In the data rows, 128 means zero.
Two rows play each game, the first against the second. How much does the first row win by? 20 is about a draw, 40 a big win and 0 a big loss. Wins can go round in a circle: one row can beat a second, the second a third and the third the first. Each row has two weighted sums of its numbers, A and B, taken from their middle values. A row wins by its A times the other's B, less its B times the other's A.
[107 161  86 121  83 141 204 116  77 100 165  94 206 127 133 122 181   0
  80  53 173 108]
[143 131 187  96 118 167 110  89 173 159 189 104  15 112 112 167 140 214
 134 152 186  87] ~ 23
[130  94 175 136  87  83 137 132  63 115 168 177 155 168 106  69 113 107
  87  43  72 158]
[ 97 116 163 158 122  90 129 154  80 115 126 188 181 148 118  90  88 142
 117 113  54 188] ~ 24
[104 130 162 149 167 178 131  84 156 164  38 133  69  87  88 145 149 106
 206 125 151 155]
[113 110 146  95 115  68 123 152  82 122 146 174 145 144 110 108  84  94
 139  96  58 180] ~ 20
[129 126 118  99 100 146 149  82 124  69 203 120 152 115 113  96 120  96
 137 104 139  81]
[150 105 103 151 152 132 115 148 108 163 124  85 116 140 162 158 119 150
 136 191 113 105] ~ 20
[116 142  91 124 114 177 145  94 164  91 117  96 149 105 146 112 159 137
 204  99 162 111]
[149  90 134 123 145 165 122 142 136  95 132  82  92 172 115 128 110 159
 140 195 137 110] ~ 30
[ 90 171 103 115 134 149 121  70 145  52 170 123 174 113 145 102 118 130
 146  92 159  89]
[114  94 208  94 111  90 141 108 103 121 181 203  89 136 119  74 107 157
 128  85 108 145] ~ 18
[117 130 106 162 165 122 112 151 135 158 110 121 107 136 145 162  80 128
 152 213  98 132]
[ 59  46 192 139 116 111 199 128  37 127 165 207 125 189 103  58  48 131
 153 117  94 163] ~ 22
[102 165 101  99  78 155 171  93 128  77 166 115 181 139 149 106 164  96
 160  73 167  90]
[118  80 154 168 202 122 114 152 132 153 122 107  81 130 165 182 131 144
 143 204 141 141] ~ 23
[ 94 141  33 110  99 161 146  66 183  57 141  85 179 114 152 108 131 114
 151 136 152  63]
[145 112  97 114 133  77  98 147 102  94 100 150 142 140  90  93  80 150
 103 103  59 163] ~ 27
[167 148 122 133 116 159  75  90 198 144 179  92  73  88 126 183 113 196
 168 175 176  89]
[250 173 171 129  72 159  90 206 119 173 128  95  71 107 153 208 186 155
   0 168 186  92] ~ 34
[137 147 106 133  80 142 153 156  98 130  85  98 187 142 124 151 177  46
 125 120 142 124]
[138 122 189 135 153  49  73 190 119 177  81 188 124 124  97 120 120 168
  85 128  94 194] ~ 24
[213 154 159 109  92 102  86 130 153 128 186 141  98 102 103 128 204 178
  61  83 160 128]
[110 111 145 124 119  73 133 204  49 139  99 182 163 146 109  92 122  70
 100  72  52 195] ~ 18
[146  89 154 165 142 138  83 124 160 144 134 106  42 103 129 169  85 216
 139 196 146 132]
[ 92 141  96  89 101 156 194  45 114  34 186 130 157 137 109  96 149 128
 156  77 173  97] ~ 10
[111 122 126 151 181 123 112  90 142 152 118  88 101 128 126 142 108 167
 199 158 136 114]
[132 110 114 142 161 104  70 167 162 180 117 106 137 121 127 139  95 150
 164 163 130 127] ~ 16
[146  93 128 145 144 112 100 138 164 161  90 107 101 132 114 172  92 176
 164 173 123 137]
[ 62 105 171 119 132  95 150 140  76 170 105 211 138 126 103  56  99  88
 122  49  80 230] ~ 15
[ 79 121  85  91  92 152 185  49 139  47 180 115 150 132 155  86 145 106
 183 104 164  90]
[215 203  80 129 134 132  54 127 235 129 125  69 115 102 158 138 190 147
  82 139 141  86] ~ 19
[144  90 151 179 117  98 126 206  77 155 128 168 138 157 151 110  78 100
  63 143  52 189]
[ 78  88 178 163 123  82 151 146  66 177 105 188 114 175  83  85  82 108
 152 102  65 182] ~ 14
[175 123  96 151 129 176 133 161 114 174  68  91 107 130 124 188 130 121
 155 143 143 137]
[125 129  93 121 128 160 163  69 137  86 175  91 139 150 146 177 120  98
 150 154 170  69] ~ 18
[192  99 146 146 138 150 135 104 162 148 176 111  64  92 148 146 117 166
 112 154 175  74]
[177 189 168 120  95 112 110 116 160 155 173 163  94 106 125 158 181 191
  78 102 135 155] ~ 24
[ 97  76 123 132 202 138 100 100 145 144 147  86  81 156 148 164  81 185
 182 194 124 120]
[104 139  70  96 110 118 176  74 154  35 139  98 183  87 132 129 174 111
 142 103 181  82] ~ 21
[ 98  88 137 128 132  93 159 138  81 129 154 195 152 164 110  79  84 109
 108  99  78 166]
[179 117 170  92  97 119 100 133 141 104 163 129 104 111 151 102 157 162
  62 137 177  86] ~ 12
[116 163  44 131 144 155 131  73 160 101 150  64 169 125 141 103 167 108
 152 100 161  61]
[128 127 115 135 109 145 113 153 116 139  72  99 159 136 114 143 159  53
 128 124 111 156] ~ 21
[102 101 195 123 118  64 136 124  71 129 138 225 126 142  90  65 101 130
  99  86  49 200]
[113 142  65 113 119 138 169  63 144  66 188  77 180 136 159  80 118  90
 143  96 168  87] ~ 17
[113 127 133 109 108 162 119 118  73 100 138 131 146 135 143 138 162  67
 138 116 149 122]
[ 70 131 123  80  90 129 151  64 125  79 171 123 163 135 148  89 156  98
 188  74 170 115] ~ 23
[116  95 163 120 138  67 126 155  68 153 107 173 133 167 145  76  96 162
  99 108  64 192]
[120 169  44 163 113  82  89 126 164  97  79 100 184 119 148 133 150  93
 112 118  95 134] ~ 18
[108  97 138 122 101 104 152 170  80 127 116 209 204 142  83 124 109  25
 115  53  78 189]
[120 124 130 167 154 111 115 165 145 168 100 113  63 156 158 171  89 169
 117 203 117 130] ~ 31
[125 114 155 141 139  75 102 122 150 132  99 172 142 130 108 121 102 125
 109  90  76 165]
[ 56 124  97  93 105 142 173  45 150  49 170 118 121 143 136 124 139 110
 191  83 187 109] ~ 15
[112  86 151 154 195 106 100 142 153 173  89 137  92 122 153 122  89 172
 172 206 101 134]
[ 67 138  80  77 135 144 184  80 124  88 185 113 183 126 147  94 100  96
 163 116 134 102] ~ 18
[201 156 138 112  74 156 143 189 125 142  96 117 129 108 117 160 221  77
  28  90 164 105]
[123 117 115 159 145 145 146 154  97 129  81 112 181 144 138 145 112  84
 138 114 116 143] ~ 21
[130 159  56  96 123 126 128  43 149  64 195  86 180  79 156  89 134 120
 187  89 167 103]
[101 170  98 118  94 168 142  90 137  61 152  92 177 110 137 139 179 107
 149  83 163  90] ~ 19
[111 123 161 122 125  76 127 160  55  96 141 197 132 146  94  91 123 128
 102 111  81 180]
[ 93 151  90 109 116 186 168  76 184  66 155 109 192  89 130 112 154  71
 204 103 171  89] ~ 24
[219 146 170 125  84 153 106 121 147 141 158 142  94  93 103 133 219 166
  68 109 171 107]
[110 159 111 113  96 158 145  95 116  90 168 145 170 130 147 119 154 113
 123  90 130 105] ~ 14
[120 124 113 109  87 171 173 117  51  90 178 110 157 145  87 119 161  35
  99  98 150 121]
[106  90 169 138 146  97 146 144  77 146 150 163 140 133 121  93  74 118
 133 101  68 192] ~ 32
[222 177 160 103  69 111  78 134 157 155 161 168 112  87 117 119 229 179
  48  76 168 100]
[136  97 120 166 158 106  96 172 130 154 108 118 105 133 147 147  65 142
 130 185 136 122] ~ 12
[162  95 137 158 149 151 104 151 145 143 156 116 103 109 146 132  91 145
 116 189 131 107]
[ 87 148  90  95  85 145 164  58 144  42 183 119 173  96 168 141 151 102
 127  76 151  75] ~ 21
[161 141 145 144 144 145  54 160 161 190  90  71 101 129 138 153 123 138
 138 183 142 121]
[195 157 180 119 128 117  86 152 156 134 164 162  60 135 112 150 163 209
  31  97 153 121] ~ 27
[ 91  66 133 123 122 102 201 155   1 142 132 166 175 169 130  93  67  93
 139  91  52 202]
[112 107 133 153 187 131  96 152 151 156  89 109  80 156 145 137  57 164
 143 170 119  98] ~ 20
[162 152 184 100  78 124 123 129 104 136 201 172  79  69 102 133 212 141
  86  89 180 108]
[ 92  88 190 139 128  97 181 162  53 148 171 191 146 192  95  98  75 118
 105  99  58 167] ~ 20
[199 131 179 108 116 172 102 214  98 165 134 132  91  99  86 193 200 106
  51 104 167 126]
[183 107 204 121 113 173  71 120 138 153 191 143  31 115 143 161 139 196
  88 161 176  97] ~ 27
[178 163 182 104  79 124 112 150  98 162 126 149  82 115  91 136 157 159
  99  80 177 159]
[154  92 151 137 149 140 109 121 147 160 103 124  89 101 127 170 104 164
 150 187 134 146] ~ 19
[ 88 150  79 108 125 149 165  62 190  47 124  97 183  96 174 102 176  95
 175  78 171 103]
[121 126 165 159 141 129  85 114 118 168 100 112  77 148 142 151 113 176
 115 171 138 134] ~ 17
[145  84 119 158 146 151  74 146 165 159  95 111  89 135 149 173  94 145
 144 187 124 140]
[125 114 140 125 125 121 162 149  97 152  61 179 161 148 107 102 121  64
 166 107  68 213] ~ 19
[152 157 124 113 103 180 126 155 110 107 146  74 155 126 132 123 141 108
 100 155 149  92]
[133 107 151 114 135 120 118  75 133  92 211  92  94 127 141 154 100 204
 134 150 168  60] ~ 26
[140 141 157 129 153  84 117 152  86 138 117 205 151 127 120  84 112 144
 101  99  63 184]
[131 138  83  88  93 174 181  80 146  98 169  86 164 120 135 128 177 100
 165  86 159  87] ~ 18
[151 152  95 133 118 145 162 125 108  81 126  80 195 138 123 141 156  39
 128 105 145 108]
[105 117 126 158 130  55 124 139 127 131  91 159 133 135 132 112 100 122
 118  97  75 184] ~ 31
[217 139 145 120 118 147 121 157  99 147 164 140  76 136 132 137 159 169
  56 128 163  99]
[125 125  74 165 170 112  91  72 224 116 111  94 127 120 173 130 120 174
 157 160 133 104] ~ 23
[109  96 210 164 124  86 112 116  66 159 102 207 120 161  88  91 115 130
 111  81  96 203]
[145  98 126 133 155 148 109 151 112 173  85  98 107 140 157 147 116 148
 139 162 104 130] ~ 6
[148 130 167 158 150  99 108 144 121 162 133 121  90 113 112 175 132 143
 109 153 115 147]
[126 134 100 127 145 136 138 146 172 114 114  93  99 114 126 164 128 117
 141 142 130 145] ~ 19
[113 149 102 102 108 143 176  69 130  77 150 126 162 101 142 122 173 107
 160  70 172  86]
[152 157 108 116 128  72  93 189 137 139  87 171 168 141 137 116 129 120
 101 132  63 162] ~ 18
[111 144 102 137 152 147 107 125 173 146 111 109 105  91 125 167 157 162
 163 158 140  99]
[151 129 153 128 144 163 144 122 129 149  98 113  74  96 113 166 136 142
 162 138 183 141] ~ 11
[119 195  78 131 128 155 167  78 177  92 119  81 149 124 128 115 170 100
 189  95 153 108]
[110 156  94  90  88  88 127  51 120  73 190 123 175 159 163  99 122 122
 136  78 142  93] ~ 16
[ 52 120 130 100 127 146 172  57 138  59 145 126 115 122 134 114 151 145
 175 105 167  87]
[147 107 147 162 146 107 107 170 153 157  83 111  83 131 137 167 114 165
 123 176 125 146] ~ 23
[215 183 146 127  97 102  56 130 160 122 154 126  99 119 114 123 193 140
  65 105 150 105]
[121 190  41  68  97 181 151  65 141  31 146  67 200 113 129 101 166  68
 150  51 160  53] ~ 21
[123 135  98 111 107 158 152 146 106 139 110 118 149 146  97 137 176  58
 118  69 136 133]
[118  94 144 170 141 103 103 159 144 203 110  92 128 160 180 127  96 165
 113 194  96 125] ~ 10
[155  96 139 144 168 150 118 148 139 150 112  89  91 163 124 181  84 169
 130 171 130 109]
[131 123 133 136 149 160 108  90 166 133 105  97  80 131 139 147 110 147
 166 188 141  97] ~ 18
[149 110 125 130 177 146 128 161 100 160 103 104  97 157 134 133  86 131
 139 197 126 125]
[176 149 170 151 160  77  88 135 154 191  57 159 120  85 119 180 187 165
 133  93 120 180] ~ 25
[ 97 104  86 154 158 140 125 146 121 156 124 101 116 154 147 170  94 119
 125 214 130 112]
[139 115 145 139 146 188 133 140 165 130 165  80  88 118 155 176 110 161
 104 191 186  68] ~ 12
[168 164 136 135 112 116  71 127 167 156 117 123 115  72  88 150 205 159
 110  98 150 128]
[161 138 199 105 127 162 111 108 153 139 157 156  40  70  98 191 172 207
 126 139 183 110] ~ 15
[124 120 139 183 159 100 101 158 146 167  94 113 102 154 181 170 107 160
 135 190 111 118]
[ 86 120  93 126 165  98 128  93 178 155  77 119 125 124 135  84  94 159
 182 139  95 148] ~ 24
[117 126 153 137 120 119  87 118 158 170  85 130 102  84  97 173 164 145
 155 145 149 140]
[ 90 138  75 114  87 136 183 119 106  60 167 111 201 138 136 103 146  43
 160  90 143  96] ~ 26
[154 130 143 141 176 116  96 158 137 144  85 109 102 137 141 149 100 162
 122 181 122 139]
[146 103 169 162 156 109 135 133 131 163 131 105  89 167 155 164  76 169
 118 166 132 122] ~ 22
[138 132 106 128 107 122 183 116 100  90 145 126 179 134 116 119 167  64
 101 103 148 102]
[128 111 122 139 133  97 161 173  69 149 114 187 184 177 117  77  89  79
 146  90  67 201] ~ 21
[127 117 125 127 161 114 124 138 141 151 124 109 116 103 141 164 105 188
 126 155 135 116]
[145 100 162 162 169 116 109 161 119 168  92 114  96 126 146 173  67 174
 131 193 118 131] ~ 21
[140 178  84 137 163  89  65 101 217 183  38 128 131  67 128 149 186 138
 169 102 116 163]
[105 121 124 124 141  90 125 129 109 146  97 141 162 165 135 105  78 116
 146 126  72 166] ~ 23
[ 98  99 140 168 151 137 114 124 163 175 118 113  88 147 146 159  77 153
 136 178 100 159]
[113 109  95 142 166 107 112 145 121 151 128 126 108 161 164 132 111 167
 128 209 114 103] ~ 35
[ 96 127 111 161 149 144 114 161 167 147 107 106  85 132 158 131 104 122
 155 161 116 106]
[127 141 123 101  75 156 172 110  91 102 121 107 184 129 131 178 191  37
 121  85 159 119] ~ 20
[123 198  63 119  80 102 135 195 114 120  52 119 231 110 132 119 167  45
  49  73  77 145]
[166 141 110 158 153 134  84 173 150 131  69 111 148 149 175 141 109 116
 113 160 128 127] ~ 19
[131 119 140 120 133 118 133 188  73 155 109 167 137 184 110  84 120  96
  93 116  69 185]
[103 146 115 112 134 158 179  74 142  84 130 100 153 120 167 113 159 140
 174 104 156 108] ~ 18
[ 95  91 182 148 156 122 106 120 141 176 134 119  39 121 136 145  75 160
 174 192 142 129]
[ 77  88 167 125 140 114 158 150  49 153  82 196 139 165  92  80  93  85
 119 111  82 181] ~ 19
[122  98 135 151 124 120 100 160 118 131 109 131 115 117 135 145  96 152
 143 167 111 129]
[143 155  95 145  88 150 159 155 123  83 119 129 178 132 128 147 204  56
 118 110 142 106] ~ 20
[113 107 138 144 140  90 105 186  93 174  58 192 144 111  74 113 134 125
 100  90  64 205]
[ 78 100 176 144 104 106 141 155   1 130 152 217 148 159 108  82  47  82
 100 103  54 190] ~ 23
[ 88 171  99 104 113 154 142  66 169  56 164  91 166 136 123  64 134 120
 171  92 146 103]
[145  92 103 156 145 146 103 161 129 133 111  80 106 143 160 165  85 141
 105 199 122  95] ~ 19
[129  75 148 147 164 174 113 123 113 161 145  80  97 122 119 129 109 161
 131 183 139 113]
[104 144 103 132 152 126 183  70 156 105 175 119 166 130 116 132 128 113
 170 122 139 104] ~ 30
[250 174 175  98  72 169  87 174 173 178 153 113  98 106 128 193 219 158
  41 144 188 107]
[193 137 103 167 162 118 105 153 140 181  82 105 130 167 172 151 138 141
 100 177 122 132] ~ 28
[ 59 130 109 136 172 111 138 111 140  69 125  88 123 166 141 109  77 167
 177 172 116 108]
[178 157 164 112 123 119  89 132 146 118 145 147 104 128 150 124 181 174
  64 129 156 111] ~ 16
[ 98 151 101 138  86 140 174  75 131  74 177  92 172 122 143 129 167 104
 160  82 144  92]
[208 107 148 140 135 183  87 133 154 133 180  55  38 149 180 190 147 208
  94 209 195  67] ~ 22
[ 98 109 136 141 148  85 154 134  61 144 134 177 140 153  84  86 102 112
 105  95  82 175]
[ 63  91 177 137 129 103 146 138  50 148 123 205 133 148  93  75  72 104
 156 108  67 189] ~ 18
[154 105 101 152 136 142 109 168  98 130  82 107 130 154 163 142 108  84
  87 177 122 129]
[ 58 106 112 137 130  69 130 169  64 144  80 165 122 142 105  81  97 105
 101  96  63 192] ~ 21
[176 167 124 116 120 112 134 133 131 132 139 136 127  90 127 118 197 107
  94 103 149 129]
[142 106 179 124 119 138 138 113  94 146 153 218  80 109  80 112 160 165
 135  94 135 155] ~ 20
[ 81 115 103 133 128 126 147 109 113 100 141 101 159 138 152 124 114 114
 165  95 124  98]
[138 126 174 140 110 199 157  89 152 169  81 128 112  56  99 153 222 106
 186  87 200  93] ~ 12
[141 100 135 118  88 149 135  81 128 118 203 129  59 125 118 117 119 191
 116 156 185  69]
[ 94 156  42 151 115 130 104 124 168 109  48  76 216 104 151 147 170  61
 140  82 111 129] ~ 16
[ 94  94 189 141 110 113 140 143  65 128 121 171 119 136 129 109  80 106
 123  91  76 204]
[ 73 136  94  83 108 158 146  58 160  60 144 106 132  99 133 119 107 121
 217 117 155 109] ~ 31
[ 90 115 165 134 131  79 142 147  70 154  97 175 129 158  93 106 112 119
 130 115  86 194]
[174  97 130 171 160 129  83 152 112 180  85 153 103 115  96 163 115 152
 112 138 112 155] ~ 26
[132 157  94  83 103 162 166  50 157  37 188  89 150 128  92 106 178 105
 134 101 169  64]
[ 74  89 168 142 113 111 177 124  57 136 165 187 141 132  93  90  62 128
 136 100  72 166] ~ 24
[126 142 161 108 112  82 145 136  77 159 146 171 184 137  91 101  83 108
  88  57  67 184]
[134 101 127  90 122 122 156 175  61 126 128 162 152 166 126  88 100 106
 116 130  82 162] ~ 13
[107  92 131 150 110  95 170 154  63 122 100 185 142 178 108  98 116 107
 112 107  79 176]
[110 133 113  98 108 142 171  62 155  82 187 103 163 137 115  97 131 127
 141 111 156 112] ~ 24
[160 126 152 127 122 162 105  96 181 178 173 105  63  95 123 124 150 201
 116 140 185  81]
[134 142 125 152 158 114 100 115 205 162  75 128 101  94 130 170 122 201
 149 128 142 131] ~ 13
[253 150 174 110  69 167  93 179 105 138 165 121  82  88 111 129 206 136
   6 127 173 101]
[136 138  90 156 132 133 125 159 130 144  60 103 127 147 154 148 141 107
 145 170 108 156] ~ 16
[ 83 157  90 102 143 136 163  61 176  78 182  99 120 117 139 129 114 139
 153  91 158  79]
[130 152  94  78  87 157 182  57  94  73 146 118 171 112 128 120 167  95
 119  49 180  96] ~ 11
[154 186 151 108 103 147 122 114 175 100 167 120 117  75  98 136 198 140
  75 107 186 115]
[109 126 119 114 116 173 163  37 134  60 178  93 131 110 156 127 155 128
 206 107 174 103] ~ 14
[117 136 136 142 123  64 107 136 103 116 177 185 122 151 131  97  81 169
 111 107  90 172]
[135 150  69  89  90 141 165  62 110  64 156 106 191 127 118 104 138  94
 128  90 146  84] ~ 19
[ 59 140 122 132 114 131 166 122  92  97 123 175 168 138 115  92 108  90
 158  77  65 190]
[114 121  94 128 119  76 123 180  93 141 112 164 169 161 106  81  99  59
 115  95  50 172] ~ 18
[137 105 119 164 140 193 148 146  95 151  71  88 124 102 124 204 146  98
 127 149 165 127]
[132 105 121 148 132  63 100 172  96 158 111 183 147 158 112 101  78 136
  88 113  51 164] ~ 20
[112 108 152 127 136 104 124 178  54 148 137 171 117 143 155 114 107  74
 106 120  82 149]
[ 89  77 146 133 132 115 170 131  50 136 164 198 141 156 112  85  71  93
 132  77  82 172] ~ 19
[104 127 105  94 105 158 194  52 156  67 149  76 148 121 152 107 125 115
 171  83 181  76]
[159 198 127 100 142 104  78 142 198 193  46 195 147  49 103 142 230 154
 107  56 110 204] ~ 29
[122 173  91  99 111 127 163  86 144  46 163 105 188 119 113 129 133 104
 147 123 122  85]
[100 118 165 147 162  93 123 127  89 187 110 202 116 168 115  73  84 144
 154  98  90 194] ~ 22
[ 51 108 142 124 142  95 154 157  80 159 131 184 147 156 111  98  55 139
 116  94  45 199]
[157 142 131 136 162 131  89 138 169 137  91 125  76  95 117 137 134 187
 139 180 121 130] ~ 25
[101 141 101  96 117 121 158  86 139  31 174 136 172 111 108  90 142 124
 149  89 147  90]
[137 138 111 121  85 128 155 139 113  96 135 132 181 121 135 127 168  55
  85  85 132 120] ~ 22
[103 106 184 116 119  61 130 120  92 118 150 195 145 175  85  71 105 161
  79  88  74 173]
[152 152 124  79  81 180 145 111  99  91 168 112 149 108 134 126 205  85
  95 117 181  81] ~ 1
[139 178  96 101  91 163 142 114 170  96 119 139 201  97 108 119 193  70
 144  53 156 134]
[177  92 220 121 110 171 107 102 121 149 179 121  24 104 140 126 149 212
 113 180 206  85] ~ 27
[152 164  65 159 163 157  88 151 219 151   0  75 153 106 125 136 169 107
 170 143 115 151]
[135  74 107 160 147 147  97 150 135 160 124  68  98 142 167 153  84 140
 143 197 119 134] ~ 21
[ 80 122  92  93 131 178 149  64 155  85 172  88 125 164 149 113 122 110
 142 103 167  62]
[130  86 122 153 157 163 122 155 139 116 113 108 109 108 131 112 105 147
 167 170 139 111] ~ 17
[127  96 144 137 135  67 137 128 125 150 133 150 118 167 113  75  66 131
 117 107  93 159]
[153 128 117 159 155 100 101 194 130 166  77 118 113 136 133 176  94 149
 125 189 110 147] ~ 26
[ 99 107 138 130 128 115 124 154 100 163 127 174 135 174 133  93 109 113
  98 140  79 169]
[114 138 152 130 109  60 124 143  91 182 101 213 164 122  56  78 125 101
 117  94  75 197] ~ 20
[139 160 136  96  96 147 129  52 159  87 144 132 153  97 100 116 169  83
 162  92 183  96]
[130 106 192 119 126 202 117  96 159 143 208 137  47 128 135 151 140 202
 146 132 191  83] ~ 16
[102 120 105 156 142 156 127 138 183 151  56  55 134 106 142 237 151 100
 206 166 172 117]
[ 97 131  75  97  82 176 163  70 147  73 162  81 178 109 155 114 146 100
 189  96 150  76] ~ 38
[148 111 157 140 143  85 128 162 103 190 115 231 140 152 105  83 101 141
 125  73  63 197]
[187 123 211 112  79 185 153 137 105 218 166 125  58  99 118 165 155 143
  80 181 199 108] ~ 25
[ 74 115  93  88 106 143 158  59 112  71 182 122 152 109 131  83 129 109
 187  82 159  84]
[110 138 138  93 108 179 192  56 141  84 195  80 112 121 129 125 127 139
 204 139 182  86] ~ 19
[177 114 173 129 180  91  87  95 197 175 143 144  70  83 119 154 165 230
 115 147 177 115]
[141  95 128 161 151 106  86 144 139 141  97 141 102 132 153 151  80 154
 166 175 114 161] ~ 28
[158 152  94 132 126 120 132 197 141 153  48 102 165 155 160 148 152  96
  82 143 128 137]
[110  94 157 137 134 111 114 145  83 159 109 193 128 141 103  87  99  99
 128 111  98 188] ~ 21
[132  97 137 166 153 134  94 143 149 145 110 118  76 140 136 165  91 140
 119 185 127 137]
[ 97 132  77 111  85 145 170  42 119  55 197  78 151 142 171 104 143 114
 154 111 150  70] ~ 19
[166 163 194 126 110 125  62  84 178 150 177 147  59  93  95 108 173 219
 120 103 181 121]
[112 149  98 143 159 107 113 121 153 144  82 123 183  92 129 151 162 108
 162 107  98 178] ~ 21
[ 84 108 125 131 165 148 133 152 135 159 102 147 100 115 152 173 115 107
 156 173 111 127]
[135 168  77 112 142 169 173  77 169  63 138  56 159 113 169 115 139  85
 161 107 173  77] ~ 6
[132 148 135 109  78  98 111 142 123 113 149 117 138 143 135 159 167 159
  71 104 128 113]
[156 136 138  95 129 137 107  91 166 115 223 123  78 116 136  95 149 200
 107 145 156  69] ~ 21
[ 53  75 204 162 124 118 184 124  29 170 126 242 101 112  64 131  80 109
 145 109  82 209]
[ 98 160  86 124 113 132 142  71 142  71 132  82 199 117 130 125 173  59
 154  70 172  77] ~ 13
[151 114 109 159 167 132 108 163 135 146 119 121  97 147 121 156  92 133
 126 199 124 131]
[ 78 151  75 154 154 127 110 113 159  65 120 126 172 129 163  95 109 125
 172 103 102 131] ~ 17
[147 121 169 151 111 180 108 116 138 141 147 142  74 101 126 168 135 181
  87 147 166  79]
[114 148  78  88 132 153 139  68 150  80 157  95 103 145 119 149 119 123
 162 137 167  61] ~ 24
[156 153 152 110  86 146 139 137 112 145 196 151 118 117 122 137 162 115
  80  85 128 132]
[ 98 132 139 128 118  82 157 119 103 116  99 174 164 127 120  84 145 109
 127  96  81 173] ~ 21
[101  87 139 139 188 160 115 148 154 130 145 134  79 128 120 139 131 161
 112 188 121 126]
[127 100 155 140 125  80 122 164  77 145 120 196 149 136 137  94 112 131
 101 119  55 198] ~ 22
[159 155 130 115 148 120 108  97 204 122 169 116  50 110 155 153 129 224
 142 163 190  48]
[ 74 133  93  95  73 137 180  71 111  67 155  95 158 139 123  87 130  91
 131  94 154  98] ~ 29
[143 185 116 158 179 100  83 169 175 161  16 124 148  76 134 150 168  87
 134 106 114 158]
[ 59 120 105  95 114 116 186  60  99  54 225 134 162 121 176  67  89 128
 162  60 144 101] ~ 14
[137 157  91 130 146 184 150 116 182 163  76  55 117 112 128 179 160 106
 192 173 164 111]
[118  83 138  97 112 113 154 164  55 112 157 171 137 139  76  60  98 126
  65  97  63 195] ~ 21
[203 137 177  96  70 158 134 201  79 167 136 102 109 119 107 180 187 131
  24 134 179 115]
[148 125 131 149 156 144 125 126 159 152  54 102  81  65  84 204 172 127
 209 141 173 153] ~ 21
[163 147  79  99 101 152 134 108 107  96 150 111 165  90  99 106 182  80
 122  70 156 116]
[147 142  84 150 168 127 126 128 172 146  86 102 115  99 162 132 126 115
 149 179 136  98] ~ 14
[102 145 150 119 139  75 126 178 126 119 103 169 120 125  95  83  95 104
  90 111  79 184]
[164 152 101 123 111 144 141 160 141 107  94 112 186 119  90 117 207  61
 132  86 153 125] ~ 4
[137 171  91 117 101 119 150 120 124 115 101 157 178 128 105 129 166  70
 138  84 124 141]
[104 130 155 136 131 120 114 198  82 151  95 172 151 175 120 108 138  84
  79  88  67 164] ~ 21
[ 71  99 165 127 155  98 135 118 119 115 109 174 122 178 116  94  72 157
 156 118  80 170]
[108 161  70 161 133 134  98 145 169 148  47  76 159 103 143 155 126 124
 182 142 110 138] ~ 20
[132 106 146 164 167 133  92 143 173 177 117 118  59 141 152 144 118 219
 119 192 124 124]
[ 88 134 109  87 142 162 152  66  90 101 164 110 171 135 143 109 153 130
 194  95 145 122] ~ 19
[ 66 108 125 146 156 107 151 123 120 123 129 159 145 185 113  98  88 106
 148 141  61 160]
[131 164 146 109 123  99 105  89 166 116 239 159  74 106 143 123 126 250
  80 132 161  78] ~ 28
[146 129 144 147 140 158  84  92 205 132 122 120  53  67 146 165 143 214
 127 178 186  94]
[133 111 161 125 128 128 109 121 145 117 120 102  94 124 128 135 115 137
 135 154 127 144] ~ 9
[123 116  61 125 154 139 106 115 200 110  87  82 150  67 149 160 127 138
 179 166 117 118]
[133 122 138 146 146  89 109 175 108 170 130 169 145 134 111  83  82 121
 120 111  72 187] ~ 12
[ 90 141  80  83 138 126 149  96 144  82 141  95 155 100 138  98 156  83
 167  99 149  87]
[106 163  87  88 103 153 163  68 150  74 201 101 157  98 129  98 151 139
 138  91 191  75] ~ 19
[ 95  92 148 144 136  61 137 145  77 174  80 198 145 128  77 123  94 101
 135  96  86 189]
[140  90 123 142 152 123  90 110 128 163 110 105  67 145 125 129  90 191
 144 153 128 129] ~ 14
[111 100 164 127 163  84 129 163  98 156 107 190 125 157 102 100  85 159
 100 109  75 158]
[174 127 114  86 136 129 121  94 139 108 199  95  84 114 152 159 139 173
 121 181 196  50] ~ 14
[101 152  86 113 136 171 200  65 101  59 184  80 177 101 155 108 133  57
 158  97 165  61]
[160 165 123 144 144  99  67 110 196 154  73 110  70 118 145 173 133 183
 138 136 133 124] ~ 21
[145 108 207  99  98 177  99 127 135 173 164 145  18 104 128 182 141 214
  92 164 177  92]
[128 111 126 162 150 140  97 137 151 122  99  89 130 118 137 138 113 147
 164 160 146  88] ~ 33
